Each row is where one point has got to under a steady rotation. How many steps took it there?
The counts run from 0 to 1009.
[-1.370 -0.233 2.615 2.643 0.975 2.286 2.077 -0.278 -0.398 -0.675 -1.094 1.044 0.412 -0.715 1.815 -0.471 -0.472 0.910 -4.197 -0.725 -2.530 0.758 1.907 -0.397 -1.796 1.926 -3.278 -1.254 0.371 -1.179 1.440 -1.532 0.703 -0.032 -0.453 3.176 0.583 0.131 -1.428 1.077 -1.140 3.051 1.490]
215
[0.165 0.817 -0.706 0.440 -0.521 0.240 2.016 1.223 -1.980 -0.002 -5.162 2.133 0.251 -0.313 3.954 -0.225 1.078 3.302 -1.160 4.193 -0.702 -0.918 0.566 -0.726 0.185 1.335 -1.353 -0.201 -0.134 -1.060 0.285 -0.906 3.413 -1.853 -0.300 0.025 1.546 -1.835 1.505 -0.345 -0.094 0.448 -0.277]
906
[0.136 1.176 0.396 -2.292 1.070 1.446 0.091 -1.855 0.066 1.557 3.115 -0.809 -0.412 -0.522 0.728 1.254 1.400 -2.705 -1.573 -0.991 -2.572 -0.727 0.356 -1.071 1.160 0.190 -2.320 -2.208 1.717 -0.027 -0.947 -4.915 -0.979 1.601 2.459 -1.228 2.538 0.193 -0.407 -0.618 -0.249 -0.228 2.358]
584
[0.251 1.259 -0.646 -0.552 -1.045 0.389 1.418 1.448 -1.817 -0.405 -4.853 2.161 -0.608 -0.581 3.962 -0.357 0.639 2.741 -0.602 3.497 -0.605 -1.711 0.605 -1.678 -0.238 1.972 -1.345 -0.224 0.273 -0.939 -0.265 -0.686 3.722 -1.407 0.197 0.454 1.375 -1.280 1.504 -0.636 -0.493 -0.808 0.827]
905
[-2.836 2.498 2.217 -1.161 -0.991 2.489 -0.910 0.493 0.352 1.039 0.515 -0.989 -2.804 -1.422 0.784 1.999 -0.224 0.251 0.374 -1.295 -0.178 -0.054 0.279 -0.874 0.378 1.649 -3.495 -3.306 -0.177 1.231 0.795 -1.220 -1.721 3.169 0.388 0.935 -0.121 -2.235 2.754 1.354 2.174 0.327 0.372]
703
[-0.324 1.054 0.520 -1.259 1.694 0.750 -0.155 -1.135 1.034 1.462 1.159 -1.216 1.230 -2.797 2.255 1.333 1.826 0.365 -2.679 -0.438 -2.325 0.758 0.261 1.720 3.631 -1.371 1.231 -0.262 -0.970 1.836 -0.249 -4.360 -0.837 -0.555 1.227 -1.648 0.448 -0.867 0.982 -0.938 1.949 1.607 -2.318]
615
[-0.348 1.802 -1.248 -0.896 1.705 0.571 1.072 0.410 -1.398 0.941 1.810 0.919 -0.901 -0.426 2.335 1.402 3.297 1.203 -2.296 2.065 -0.507 -0.525 -1.008 -1.277 3.198 -3.217 0.544 -1.349 -0.684 0.933 -0.496 -2.795 0.927 1.567 0.960 -3.280 1.696 -1.826 2.234 -0.235 1.248 0.702 -1.334]
945
[-2.247 0.055 -0.822 2.340 -0.334 0.446 -0.709 1.613 0.795 0.322 -1.700 -1.089 0.015 -2.204 1.045 2.840 3.458 -1.632 -1.205 2.148 0.455 -0.639 -0.983 -0.478 -0.503 -0.091 -1.883 0.498 -2.168 0.138 -0.240 -3.907 -0.235 -0.174 -1.853 -1.217 2.957 1.239 0.444 0.907 -1.086 -3.409 -1.134]
633
[0.552 -0.390 0.031 1.632 3.877 3.059 0.143 -2.037 1.348 -2.037 0.000 -0.143 -0.350 1.692 0.851 -1.213 -1.176 1.277 -2.145 2.568 -3.570 -0.398 1.932 -0.455 -1.281 1.839 -1.792 -1.602 1.525 -1.056 0.304 -0.275 0.028 -0.889 1.986 0.775 -0.882 1.216 -1.448 -2.349 -1.954 0.560 -1.240]
955
[-0.953 -0.375 2.308 1.527 2.050 1.838 0.746 -1.401 -1.371 0.584 1.948 0.637 0.557 -0.150 1.370 -0.043 0.363 0.258 -4.599 -1.647 -2.492 0.840 1.447 -0.447 0.925 -0.939 -3.043 -1.345 1.260 -0.483 0.896 -3.544 0.313 1.446 0.747 0.573 1.488 1.265 -0.517 0.068 -1.723 2.472 2.590]
399
[0.483 -1.184 -0.597 -1.280 2.963 2.992 -0.011 -1.895 1.979 0.394 -0.700 -0.333 -0.070 -1.686 0.030 2.864 2.903 0.404 0.852 3.229 -0.034 -1.481 -1.856 0.265 1.843 -0.818 -0.085 -1.962 1.942 0.798 -1.000 -0.880 0.335 0.038 2.563 -3.126 1.264 0.674 2.673 -1.863 -0.611 -0.299 -1.397]
502
[-1.770 0.389 1.619 0.596 0.205 -1.002 -0.795 1.033 -1.321 -0.889 -2.886 -2.125 0.282 -0.858 -2.116 -0.014 1.068 1.224 -2.684 0.983 -0.474 -1.925 -3.376 1.272 0.937 0.110 -2.621 -0.195 0.532 0.463 -0.173 -3.103 1.511 0.652 0.738 -1.587 2.746 2.124 1.338 -1.087 -2.467 -2.668 0.804]
155
[-0.566 3.204 0.709 -2.434 -0.849 0.966 1.580 0.506 -2.519 0.721 -1.545 1.568 -1.145 -0.431 4.091 1.482 -0.526 2.148 -1.169 -0.321 -0.739 -1.621 1.156 -2.122 2.139 1.147 -0.909 -1.391 0.673 0.046 -0.556 0.057 2.326 1.983 2.082 0.384 -1.028 -1.870 2.727 -0.023 0.653 1.440 0.837]
311
[-0.547 1.603 -0.232 2.807 1.199 6.066 0.984 -0.325 1.711 0.470 -0.761 0.109 0.839 -1.379 3.070 0.513 0.586 0.166 -1.529 1.312 -0.035 -0.641 2.784 -0.473 -0.215 -0.070 -1.670 1.376 -2.331 1.492 2.058 -0.697 -0.358 1.919 -0.317 0.527 -0.412 -0.717 -1.039 1.238 2.647 -0.085 -1.935]
890
[0.633 2.306 -1.214 -0.892 0.715 2.287 1.711 -0.588 -1.416 1.178 -0.773 1.400 1.068 -1.041 5.476 0.576 1.449 1.633 -1.742 1.617 -0.865 -0.439 2.910 -1.262 2.946 -0.794 0.725 0.278 -1.231 0.535 0.236 -1.602 1.563 0.136 1.077 -0.825 -0.521 -2.150 1.286 -0.256 2.240 1.855 -1.721]
314
[-1.664 2.123 1.555 -0.051 -0.661 0.056 2.697 1.843 -2.190 -2.135 -3.414 0.443 -1.495 0.126 1.117 -0.087 -0.048 3.299 -3.568 1.755 -1.235 -2.046 -1.118 -0.345 -0.302 2.091 -0.575 -1.671 -0.075 -0.883 -0.221 1.159 2.297 -0.337 0.185 1.489 0.217 -2.204 1.442 0.242 -0.391 2.434 -1.031]
607
[-0.127 0.389 1.308 -1.888 1.110 4.304 1.377 -2.604 2.111 0.452 1.070 -1.906 -0.107 -2.307 -0.417 2.241 0.023 -2.557 -1.416 -0.675 -2.207 -2.859 -0.083 -0.059 -0.577 2.492 -0.518 -1.743 2.418 0.346 -1.367 -1.068 -0.911 0.608 3.302 0.657 0.549 1.198 -0.921 -1.066 0.023 0.927 0.099]
620
[-1.031 -0.340 0.182 2.857 1.715 3.775 -1.775 0.801 1.609 0.348 0.411 3.290 -1.406 -1.685 3.514 -0.020 1.445 1.106 0.721 0.522 0.151 1.158 1.637 -2.364 -0.296 -1.251 -2.786 -0.277 -0.643 0.844 1.366 -2.372 0.821 1.192 -0.900 -0.034 0.919 1.795 0.801 1.181 -0.458 -3.463 1.602]
629
[0.121 -1.319 -0.202 1.130 2.271 0.492 -0.773 -0.795 0.677 -0.779 2.032 1.500 -0.699 -0.438 2.202 -1.345 1.651 -0.058 -3.148 1.373 -3.358 0.378 1.258 -1.843 -0.836 -0.528 -1.050 -1.519 1.101 -1.054 -0.485 -4.315 0.688 -2.320 0.089 0.023 2.228 2.355 -1.601 -1.588 -2.518 -1.425 1.387]
992
[-1.495 -0.107 1.767 1.101 -0.328 1.184 1.289 -0.635 0.525 -0.741 -2.473 -0.222 0.324 -1.541 2.089 0.708 -1.253 -0.042 -2.961 -0.533 -3.286 -0.024 1.883 0.137 -1.848 4.520 -2.521 -0.869 0.507 -1.605 0.207 -2.115 0.193 -2.120 0.254 3.267 0.362 -0.030 -1.671 -0.091 -1.520 1.875 0.281]
213
[-1.417 1.517 1.085 -0.416 -1.893 1.605 2.773 1.901 -1.789 -1.025 -2.503 1.920 -1.378 -1.889 2.288 0.421 0.196 1.636 -3.343 0.431 -0.140 -3.830 -0.459 -2.835 -0.707 1.668 0.437 -1.069 0.316 -0.437 -0.870 0.920 3.527 -0.366 -0.092 2.127 0.539 0.182 0.410 0.467 -0.601 0.560 0.228]
755
[-0.050 -1.009 -0.312 -1.226 1.213 4.417 0.827 -1.006 1.188 -0.108 -1.053 0.132 -0.467 -2.107 1.660 3.155 1.106 1.288 -0.366 2.674 0.530 -3.338 0.535 -1.938 0.842 0.427 1.276 -2.357 1.286 -0.031 -1.556 2.295 0.604 0.300 2.276 -0.486 -1.020 0.869 2.095 -1.872 -0.205 0.892 -2.785]
984
[-0.094 1.128 1.818 2.881 3.549 4.736 0.766 -0.954 3.445 -0.782 -1.778 2.135 0.202 -0.779 1.722 -0.228 -0.181 1.654 0.772 0.092 -1.560 1.416 0.302 1.628 -0.839 1.850 -3.104 0.286 -0.268 1.047 2.594 -0.898 0.189 1.093 0.913 0.801 -0.545 -0.959 -0.279 1.520 0.606 0.501 0.340]
924
[0.236 -0.320 -0.558 -0.330 3.674 1.673 0.893 -2.433 2.697 -0.445 0.809 -1.440 0.217 -0.069 -0.357 3.582 1.840 -2.864 -0.334 1.717 -2.525 -0.446 -0.910 0.154 0.365 1.979 -1.634 -1.653 1.487 -1.252 -1.555 -1.943 -1.597 0.098 2.988 -1.908 0.739 0.762 0.442 -1.439 -2.674 -0.134 -1.315]
322
[-1.499 3.635 -0.517 -2.304 -1.088 -1.041 -1.381 0.706 -1.950 0.467 -0.529 -3.714 -1.138 0.468 -0.188 1.300 -0.315 -0.977 -1.229 0.941 -0.752 -3.427 -0.462 -1.343 1.295 1.015 -1.827 -0.834 -0.398 0.266 -1.820 -2.470 0.006 2.756 2.230 -1.457 1.117 0.402 1.353 -1.134 -0.425 -3.147 -0.375]
192
[-2.881 1.907 1.944 0.099 -0.325 -0.922 2.677 1.849 -1.396 -1.760 -1.054 -0.818 -0.844 -1.236 -0.915 2.490 1.328 -0.306 -4.914 -0.976 -0.762 -2.833 -3.028 -0.301 0.612 1.247 -0.390 -0.534 -0.231 -0.359 -1.238 -0.993 1.739 1.182 0.627 0.211 1.296 0.809 0.451 0.987 -2.687 0.638 -0.392]
306
[-0.916 2.119 0.023 -1.733 -0.511 -1.064 1.491 1.950 0.319 -1.167 -3.113 1.542 -2.490 -1.650 1.260 0.928 1.885 1.147 -0.202 2.691 -1.483 -1.976 -3.311 -1.009 -0.831 2.631 0.166 -1.596 0.651 -0.237 -1.903 -1.453 2.217 -2.465 0.414 -0.308 2.350 -2.230 1.444 0.196 -0.333 -1.006 -0.288]
422
[-1.256 -0.512 2.244 0.354 -0.005 2.955 1.961 -0.240 -0.360 0.850 0.467 1.245 -1.391 -1.677 -0.533 1.928 2.239 -1.518 -1.675 -0.282 -0.216 -0.600 -1.597 -1.105 -1.246 0.399 -3.487 -2.933 1.761 -0.343 -0.390 -2.470 0.170 1.473 0.097 0.475 3.638 -0.141 0.698 1.632 -0.763 1.054 3.414]
848
[-0.045 -1.380 0.522 1.600 -0.124 3.044 0.960 -0.560 -0.846 -0.097 -0.886 1.485 -0.208 -0.637 2.508 -1.151 0.349 -0.184 -3.135 1.197 -2.043 -0.776 2.803 -2.481 -2.370 1.150 -3.109 -1.153 1.234 -1.930 0.321 -2.113 0.873 -1.112 -0.258 2.342 1.786 1.616 -1.762 -0.339 -1.347 0.327 2.410]
363
[-0.543 0.155 1.676 -0.379 1.948 -0.341 -1.418 -1.414 -0.530 1.262 -0.910 -1.156 1.708 -1.151 2.764 0.119 -0.451 2.269 -2.636 -0.476 -3.288 2.253 1.523 2.304 3.091 0.109 -1.880 -0.631 0.247 0.167 1.264 -4.400 -0.646 -0.613 1.699 -0.628 -0.316 -0.418 1.842 -1.765 0.059 1.963 -0.759]
431
[-0.118 4.816 -1.345 -1.643 -0.287 -0.117 1.346 0.833 -1.358 -0.915 -1.912 -1.715 -0.580 1.702 1.245 -0.354 -0.709 -0.029 -2.279 2.729 -2.348 -3.975 0.345 -1.049 0.183 3.022 -0.697 0.446 -0.902 -0.120 -1.171 -0.750 1.229 1.224 2.200 -0.380 0.059 -1.989 -0.647 -1.039 0.571 -1.273 -1.684]
195
[-2.716 1.486 1.786 -0.397 -2.327 -0.684 -0.292 1.492 -0.595 -1.035 -4.308 -3.310 -0.290 -1.529 -0.778 1.313 -0.692 0.225 -2.172 0.433 -0.949 -3.168 -1.504 0.649 -0.451 4.111 -2.114 -0.527 -0.046 -0.273 -0.803 -1.124 0.484 -0.121 0.679 1.297 0.861 0.673 1.010 -0.308 -1.392 -1.688 -0.525]
786
[0.500 3.054 -0.783 -1.527 0.185 1.425 1.622 -0.058 -1.711 1.368 -1.560 1.622 0.453 -0.887 5.680 0.973 0.475 1.910 -1.506 0.859 -0.791 -0.353 2.727 -1.502 2.538 -0.109 0.280 -0.163 -0.898 0.332 0.098 -1.121 2.084 0.663 1.356 -0.193 -0.768 -2.423 1.681 0.168 2.217 1.825 -1.043]
313
[0.629 0.940 0.062 -0.567 1.438 0.909 -0.984 -2.052 -1.690 1.536 0.372 -0.638 0.836 1.329 2.727 -1.258 -0.601 -0.155 -1.781 0.408 -3.168 0.658 3.422 -0.764 0.984 0.515 -4.112 -0.812 1.148 -0.656 0.378 -4.750 -0.312 0.760 1.797 -0.205 1.100 0.152 -0.330 -1.619 -0.234 -0.283 2.478]
101
